Each path is a new rotation, seen through one point. The rows after it are directions, each followed by how far the rotation turns it, in deg/step (0 if it stays put).
Each turn is a multiple of 5 degrees from 10 to 175, or 0.
Each row of a path follows its step; steps can be skipped.

step 1: [ -1 -15  11   5   1  -4  11 -10  17 -11   0   0   5 -46 -21 -13 -10  11
   1   9  -1  -8  -3 -29  -8   2  -4   5   8 -12 -17   2  -2   8 -17   9
 -13  27 -16]
step 2: [-16  -2 -12  20  14   4  11 -14 -12  -5  -6   4  27   2   0  43   1  16
   4  -2  -3  -6 -22 -16  -7   2   8   1  -6   0   1  20  13  -8   1  -2
 -23 -16  11]
step 5: [-12 -17  13  -4  12   6 -14   0   9 -15  -3  27 -13   3  -9   9   2   4
 -26 -11   0   1   4 -34  -6  -7   1   2   4 -26   9   7  10  28 -15   4
   4 -25   2]
step 7: [-29 -10 -17   9 -11   7   4  12 -12  29  12 -13  10 -11 -10  -8  -2  -7
   9  -3   9  -9   8 -10  -3  11  15   2  10 -12  24  12  18  -9 -23  28
  -7  10  11]
step 9: [  8  20  14 -17  14   7  -4  -7 -10 -13   7   2  15  -9 -14 -10  11 -16
   6 -27   8   4 -18 -21  21 -18  -2  -4   1   5  28  13  -2 -10 -12 -15
 -22 -17   4]
step 15: [ 18  17   1 -11  -4 -11  -5  13 -14   2  21 -14   8 -21   5  -7  -1   2
  -5   6   0  12  -1  -5  -6 -12   8  25 -16   9  -5  21  23 -12  24   3
 -12   7 -37]
step 19: [-23  10  -6   3   2  -5 -30  -2 -19  17   1 -12 -17   5  10  -1 -12   3
  -7  -4  -6 -27  20   0   8   5  12  13  19 -19  -4  15  11   3  24  17
  13  -1 -14]
step 21: [  6 -14  25  -5 -12 -14  23 -11  -5  12  -1  -5  23  -4   3  -2  -6 -12
 -19 -10  10  10 -19 -16   5  12  16   6  22 -19   5  27   4   7  14 -15
 -10 -15   1]
step 23: [ -9  -4 -15 -15  -9  -6  -2 -17 -12  13 -11   3   6  15   3  21   0  -8
   8 -17 -23 -26  -7   1   2  17   1   9   7  31  30  -9  12   1  -1   8
 -19  -1 -15]
step 24: [  5 -26 -14 -20  -3  -7 -12  15   1   3  -3   9  -2  14  16 -14 -18 -15
   7  -8 -19  24   8   1   3   1   6   3  -7 -25 -12  10  -3  20  -6  -1
  -6  -9 -35]
Directions:
[-1 -7 -5  3 -4  4  7 -3  0  4 -3  3  1  1 -2  0 -7  7 -1 10  0  3 -5 -2
  5  3 -8  4  5  3  2  0  4 -7 -5  0  2  2  2] : 70
[ 0 -3 -5  9  5  2  5  2  0  3 -3  1 -7  0 -2  1  4 -4 -3  1 -8  7  1  1
 -4  4 11  4  0 -8  1  5 -1 -3  2 -4 -2 -2  0] : 130
[  2   0 -10   3  -7  -5   4   7  -4   4   4   0   7   2   7  -2  -3   8
   5  -3   0   0   8   2   2   1   5  -3  -7  -2   0   1   3   1  -2  -2
   1  -2   0] : 85
[ 3  4  0 -4  0  3 -5  2 -5 12  6  5 -5  0 -2 -4  8 -2  4 -1 -2  8 -5  1
 -1 -4 -3 -4 -4  3  1  0  2  1 -6 -4  4  4  6] : 20
[ -1  -1  -3  -3  -2   3   1  -3   3   4   4   0  -3  -1   2  -1   6   3
   1  -1   0  -7   8  -4  -4  10   0   5   3   0   0 -10  -5   1  -3   0
  -8   9   4] : 115
[ 7 -1  3  3 -7 -5  0  0  2  5 -2 -1 -2  3  4  3 -4 -1 -5  0  4  7 -6 -4
 -7 -4  2 -4  1 -4 -5 -5  0  2 -6  9 -9  1 -2] : 110
[  0   2   2   7  -6   0  -3   1  -8   4   5   1   0  -2   1  10  -3  -2
  -1   2   0   1  -6  -4   8   3   3   4  -1   5   1  -2 -10   6   9  -1
   1   1   0] : 170

step 0: [-10   4  19  14   8   7 -19  10   8  27   1   6  13  14 -23 -23   4   3
  10  -8  10  -5  13  11  -9 -11 -12   1 -19  -2 -19 -19   8  -1  -2  -9
  -5  -4 -11]
step 2: [ 14 -13 -11  17  19  14  -9  24   8   4  -1   6 -16 -11   3  20  -9 -11
   1 -10 -20  -6  -2   4 -16 -13 -13  -5   2   4  17 -13   4   9  10  -4
 -33  -7  -3]
step 4: [ 11 -13  16  16   4  -2 -14  -3   0  -1  22  -6  -7  17   8 -16  19  -6
  18  17  12   3  21   8  -8   3  11  -7  -7  17  -5  -7  21   0   2 -14
 -18 -17 -18]
step 6: [ -4  -5 -12  14  11  14   4  10 -14   7  11  -2  10   5 -25 -12 -12  -1
  -8 -10 -31  -3 -12   3  20   1  -2  -7  -1   4   5  -7   9 -19   8  -7
 -29 -22 -14]
step 7: [ -8 -10  -4  12   3   3  14  13  14  10   5 -18   5  -7  15   5   1  13
  -2   5 -16  -1   5  31  17 -17  13   7  -6   4  -3 -15  27   0  10  11
 -18 -23 -15]
step 10: [ 15 -14  -2  13   2  10 -21  12  -8 -11   2   8  -6 -16 -20  -9  -4   4
 -10   4  -2   5  -6  29  12  10  -5   1 -15 -16  29   3  28  11   1   0
 -13  -6 -12]
step 11: [-18  -3  -4  34   6  14 -13  -4  15  15  13   8  -5  -6 -12   1   2   5
  11 -15  -7  21   1  28  18 -10   3   3   4  -8  10   0  20  -9 -10   3
 -13  16  -3]
step 18: [ -9 -18 -20   5  11   2  -3  21   7  -4   0  -9  -8 -13 -15  -2  -8 -11
  10  -3  -3 -26   0  14 -10  -4 -26   6 -12   5  13  -8   7 -19  12  -8
 -24 -20  -2]
step 25: [  4  -5   2  -3  -5  20 -20 -13 -17   7  12  17  11   8   4  26  13   5
   9   4 -11 -11  10  16  -1  -9  -1   0 -12   0  -2 -10 -12  -9   5  -6
 -18 -18 -36]
step 26: [  8 -17   6 -11  10   9 -19  17  -7  -6  -2  19  -1  -6 -29  -1  -3  11
  -4   4  -4  -5   3   9  15 -23   0  22 -26  -7  12  -6   7   8  -4  -7
  -8 -19 -20]
Directions:
[ 12  -5   1  -3  -1   5  -5   0   1 -10   2   5  -4   4   7  -1   5   1
  -1   5  -1  -3   3   1   1  -3  -1   7   5  -1  -1   0  -6   2  -7   0
   0  -1  -2] : 65
[-2  3  4 -8  0 -3  7 -1  1  0 -6  5 10 -2  0 -1  2  3 -3  0  0 -8 -2  2
 -1  0  4  7  0 -2 -1 -2  2 -8 -3  4 -7 -3 -7] : 40
[ -1  -1  -3   2   6  -2  -1   8   1   2  -6  -1   2   3   2  -3   0   0
   0   5   3  -2   0   4 -10   6   0  -1  -3   4  -3  -7  -9  -3  -4  -5
  -5   6   8] : 20
[ -2   7   0  -2   3  -2   5   6   4  -1   0   2  -5  -8  -2   0   6   2
   4  -5   1   7  -1   3   4  -9   4   6   2   3  -6   1  -4   3   0 -10
   0  -1   1] : 170
[  7   1   4   2  -1  -1   1   3  -6   1  -7  -6   2   4  -6  -8   1   4
 -12  -1   0   2  -1   3   4  -1   2  -2  -2  -2  -6  -5   0  10   0   1
   3  -3  -2] : 110
[ -3  -6  -5   4   3   0  -5  -2   4   6  -3   5   0   7  -5   4  -1   2
  -2  -6   5   4  -1 -12   2  -2   3   5   3  -8  -3   0  -6   1  -4   1
  -5  -2  -1] : 125

step 0: [  0  28   9   5  -4  -6   8  -5   8  18   0  10  -1 -15  25   8  -1  14
  10  27  -9 -11  17  17 -23  14  22 -11  -5  15  23   4   6  -6   4  13
 -11  -6 -13]
step 1: [ 31  18  -1 -14   2  29  -6   4 -10  -6   2  10   9  12   7 -17  13   5
   5  12 -31  25 -11   4  -8  28   6   5 -11   4   9  -4 -20   2   2 -13
   6   7   7]
step 3: [-17  10  -3  12   7  -6 -19  -8   1  -4  14   8 -21  -7  14  -2 -11  -1
   0  23  -6   1  -2 -16   4  -7   3  -2  16  -6 -37 -17  13   3  -1  15
  35 -10   3]
step 5: [-26   9   6  -4  -9   0   5  19 -21 -12  22  21  13   9   0  12   9   0
  20  -8   4  -9 -11 -11 -20 -11   2   9 -21  -8   6 -11   5  -5   9 -32
 -18   6   1]
step 8: [ -3   1 -24  -7  -4   5   1  21  23  28 -16  13 -15   5 -10  -7 -21 -13
 -15 -10  -5  -7  16  -6  -7 -18  -8  23  13   4  -6 -19  -4 -16   0   0
 -16   1   0]
step 13: [  2  -2  -7   7 -15  24 -24 -12  -1   5 -12   7 -15 -30  -4 -10   5   0
   8  -2 -22  12 -12  13  -4  22   0   3  -4  15   6   4  -7 -19   2 -18
  -1 -12  28]
step 15: [-15   3  19   2  -9  14  11  15   9  -3  11   5  -1   2  -8  13   0   9
  12  -2   3  -2 -15 -11  18  13  15 -21   8 -19 -36  -7  -2  -2 -17  32
  19   2   6]
step 18: [ 12   4  10 -28  -3  -9  -2  -7  14  14   3   0  17  21  11   8   1  -1
 -10  -5 -27  25 -27  11  -9   8   7   0 -13   4   2 -17  20  -2 -16 -15
   2   1 -15]
step 19: [  1   8  20 -11  12  -7 -23  -5   2  14  -7  17 -10  15  15 -10   6   7
  20  15  -4  16  13  -6  12  -6 -29   5  -6  23 -32   8  13  -8  -2  -1
  12  -1   8]
step 26: [ -5  -7 -14  -6 -15   8   6   5 -11 -15   7  26  -1   1  22   3  -8   2
 -13 -10 -20  12  30  -3   6  27  12 -13  14  -1  13   2 -20 -10   7  10
 -14  25  -4]
Directions:
[ 2  6  7 -3 10  5  3  4 -4  8  4  0  0  1 -3  8 -2 -7 -6 -4 -2 -4 -2  4
  3 -3  0  0  2  1  1 -3 -8  4 -1 -5  2  0  3] : 110
[-1 -6 -5  2 -1  1  1  5 -1  2 -3 -5 -7 -4  4  1  0  3 -9 -9  0 -4  6  2
  3 -1  2  5 -9 -2 -2 11 -2  0 -2 -1 -2  4 -1] : 25
[-2  5 -6  5  8 -3 -5 -2  3  1 -4 -7 -4  1 -7  5  2  1  2  6  6  1  7  0
  4 -1  2  4  4 -6 -6 -3 -1  2 -7  5 -2 -2  2] : 85
[ -4  -4  -3  -3   2  -3  -6  -1   0  -4   7   5   1   3  -4   3   2  -2
  -6  -3  -3   6   4  -1   7   7  -1  -6   0  -4   4   4   3   2  -4  -7
   0 -10  -3] : 90
[ -5  10   0   3   2  -2   6   0  -2  -8  -3  -1  -5   3  -5   3  -4  -5
   0  -2   4  -2   1  -3  -3   6   0 -11  -5   2   0   3   3  -2   2  -1
   1   8  -3] : 65
[  6   2   1   7   2   8  -9  -6  -5   0  -1  -3  -2   3   8   1  -2  -4
   2  -1   0  -1   1  -4   0   6  -5   0   6   2  -1   6  -2   4   5   1
 -10  -1   1] : 115
[  1   4   4  10  -9  -2   0   2  -2   4  -2   2   1  -2  -2  -1  -6  -1
   3   3   1   2   9  -3  -1  -8  -3  -1  -3   2  -2   0  -2   0  -3 -10
   1  -7  -6] : 130
[ 4 -2  0  0 -7  8 -5  6 -1  2 -4  4 -7  3 -3 -2 -1 -1 -4  4  0  1  5 -2
  8  0 -2 -3  2  1  7 -6  6  2 -2  4  6  8  4] : 60

step 7: [ -8  16  17  31  -6   7   3 -12 -13 -31   8  18  -2  11  -3  11   7  13
  -3  14  17  12  -9  17  -8 -11  12   4  -8  -3   2 -12   5   7   3 -25
   8   2  -7]
step 10: [ -7   4  20  18 -12   3  -1   1  12  11   4  -4 -12  19   8  10  17  14
  -7  26   8  -9   5  -3  -7 -24  18   0 -13  -2 -12  -5   7 -18 -16 -15
  26   1   6]
step 12: [  1  16  20   8   3   0  13  19  -8  -8  -6  12   3 -30 -18   6   8   7
  12  10  21   3   6   2  -3 -22   2 -16 -10  17  -7  -7 -12 -10   3 -18
  -6  22 -18]
step 13: [ 10 -11  -9  14   4  -2  -1 -18  19   8  -8  12 -13   1  18  14   1  17
   4  12  18 -12 -22   5  -3  -2  11  -3  -2  -4  -8   4   8  -8 -45  -1
 -15  -3   9]
step 15: [-17  10  -2  -6   0  -5  29  15  14  13   2  11 -18  -5 -17   6  16  46
  15  12  -5  -7  -1   0   3 -12  -5  -5   3  -8  -8 -10  -2  -7  -3 -11
   6  12   2]
step 17: [ -7   0   9  -1  -1   4   5   7 -18  20 -15   2 -10  12   2  23  15  -2
   9   0   3   8  37  -5  -6   5  12 -12 -13  15  -8   5   7   3   1 -11
  14  24 -26]
step 22: [-18   5  26   8  -4   0  15  -6   1  -4  13   3 -23  22 -13  11  21   6
 -11  12   0 -16   8  11   5   0  14 -18  -6  10 -18  12  22   3 -15   5
  13  -8 -12]
step 23: [-11   6 -11  -7  -2   8 -20  -7  -6   1   2   2 -12   7  16   9 -11  18
  17 -41  -2  -2  11  18 -11 -13  -8  12 -11 -17 -10  -9   0 -20  -7 -14
  18   1   0]
step 24: [  4  17   9  17   2 -13  14  21 -10   1   7   3 -11 -18 -20 -11   6  -1
  14 -12  24  -5  -1 -21 -16  -3   8  -2  -8  14  10  10   4  11 -12 -18
  14   6 -21]
step 25: [ -3 -15  -3  11  -4  -9 -14 -27   8 -25  -1  -1  -7  -5  -4  19   3  14
   1  10  -3  -7   9  10  -7  -1  15 -20   2  10 -25  10   4 -17 -30 -15
  -9   2  -2]
Directions:
[  1   2  -3   0   3   6  -7 -12  -3   3   2  -8  -1   9   9   4   5   0
   1   0   1   1  -2   6  -1   4   6  -2  -4   3   0   2   0   0   4   2
   2   0  -1] : 120
[ 1  1 -7  4  4 -7  5  5 -4  3  0  7 -3  3  4  7 10 -2  0 -5 -8  7  2  2
  2  3 -5  1  1  4 -3  0  4  0  2  6 -3 -2  1] : 20
[ -1  -1   3   4  -1   2  -6   6  -3  -3   4  -8  -5  -4   5   3  -2  -3
   3  -4   2  -1  -6  -5   5   4 -10   5  -4  -4   7   5   3   2  -2   3
  -5   2  -2] : 145
[  5  -4  -9   5  -5   5  -4   7  -2   3  -3   1  -5  -2  -3  -6  -2   5
  -3   1   0  -6   2   5  -2   6   2   1 -11  -3  -4   0  -1  -1   4   0
  -4  -7   1] : 145
[ 4  9  2 -1  2 -4  0 -5 -4  4  0  5  4 -4 -5  6 -3 -8  0 -2  0 -5 -4 -2
 -2  2  3  8 -2 -6 -2  5 -6  7  2  3  2 -5 -6] : 145
[  4  -4  -6  -3  -1   3   7  -2   3   4   6  -1  -5   4  -3   0   0   7
  -1   1   0  -6  -1  -5   6   6   3  -1   7   1   0   1  -3   2 -10   7
   2   1  -7] : 155
[-3 -1  3 -6  5 -1  3  2  0  2  5 -4 -5  6  3 -1 -1 -1 -1 -4 -8 -7  0 -9
 -4 -3  0 -4 -8 -5 -6 -8  4  4  4 -3  4 -2  0] : 55

step 0: [-18  18  10   2   2   0   8   7 -15  11  15 -16   1  -3 -29   1   4  20
 -14   4  -4   9   0 -28 -22  -5 -22  21   9   4 -20   6 -11   9   1   1
   0  12   3]
step 1: [ 29  -9  -8   6   6   1  27 -19   4 -23 -14   0   6  13  -8  22  15  -9
  -2  -2   7   6  14  16   6 -11  21   2  21 -10  14   5  13  -3   2 -15
   0  13  -5]
step 11: [  5  -5  -6   8   3 -13 -13 -10  12   5  16 -19 -13   1 -24 -12   0   8
   7   2  -3   9   2   3 -32  18  -3   1  -3 -19  26  -8  -7 -16  -1   5
  24  -1 -22]
step 12: [-13  -3  -3 -16   4  19 -17 -10   1  -2   0  12   2  14  16  19   2  11
  11  -5  -5  10   0  15  -8 -15  -2   9  26  -9 -18  22  -2 -15 -11 -22
 -18   6  21]
step 16: [ -7   9   3   3   7   9   1 -28 -10   4 -19  -9 -11 -16  20  -8   6   5
 -15 -12   1 -19  21 -18  11 -14 -11   5  12 -29 -12   1   4  -2 -14  -4
   3  16 -12]
step 19: [  0   8   2  10 -13   2  17   0 -11   0   7   7  21  23 -13  10   0  18
 -11  -7 -23  19   5   2  -7  -7  -1  21  12  18  -6   0 -19  31  14  -9
  -9 -13   3]
step 20: [ 16 -13 -26  10  -6 -16  28  -9  10 -16 -12  -5 -19  -3  12  -2   9   0
  17   6  19  17   5   7  25   0  -2  -2  -3 -13   8   6   7  -3 -19  17
  10  11  -6]
step 21: [-18  24   4   3  12  -7  -3  -7   2  12  23   0   8 -20  -3  -4  -1   5
  -6  14 -19  25  -1   4   7  10  -6  10  12  19 -30  12 -12  -6  23  -2
   3 -15  -4]
step 22: [ 28   5 -13  21  -2   2 -24 -11  14 -19 -12  -4  -5  14  -4   6  14   8
   5  24  15 -16   9   1  10  -1  19  14   3  -6  14  -2  14 -13   3  18
  -7  10   7]
step 24: [  9 -21 -18 -33  -2  -7  -5  -4  -2   1 -15 -11  10  35  -2   8  12  -2
  -5  24   6  -7   2   9   8  24  16   0   1  -7   1  -8  25  -4   2   1
   2 -13   0]
Directions:
[ -3  -6   4   5  -4   3  -3  -4  -1   3   5  -2  -5   1  -1  -3   0   4
  -2  -1   2   1  -4  -1   3   0  -1   5  -7   1 -10   2   5   2   3 -14
   0   2  -7] : 155
[-3  1 -5 -4 -6  1  1 -1 -2 -6 -5  1 -4  6  5  2 -9 -4  0  0 -6  4  8  1
  4 -5 -3 -4 -3 -2 -7 -3  3  2 -2 -1 10 -2  1] : 100
[-4  4  1 -1 -4  6  7 -4 -9 -6  5  5  8 -3  6  1 -2  0  1 -2 -6 -3 -2  6
  1  2  2  0  3  1  4  1  2 -7  8 -4 -2  1 -3] : 160
[  6   0  -1  -3   6   8  -2   7   0 -10  -6  -1   1   4  -1   3   6  -5
   4  -1   2   1   1   7  -1   6  -4   7  -4   4  -3   0   1   5   4  -2
  -4  -2   0] : 155
[ 0  3  4 -2 -2  7  2  0  2  7 -5 -3  0  0 -3  7  4  5  0 -9  3 -3  6 -1
  3  4  1 -4 -9  0  1  3  2 -8  1  0  3 -9  5] : 35
[ -5  -7   7  -5  -1   4   0   1  -4   1  -4  -3   3   0   5  -5   1  -7
 -11   3   4 -12   1  -5  -1   2   0  -3  -1  -2  -2  -1   4   5   4   6
  -2   1   1] : 40
[-5  2 -9 -5 -2 -4  1 -7  7 -5 -1  2  2 -1 -3 -4  3  2 -1  0  7 -6  4  4
  0  2  5  5 -4  0  6 -4 10  0 -5 -2  2  4 -1] : 170
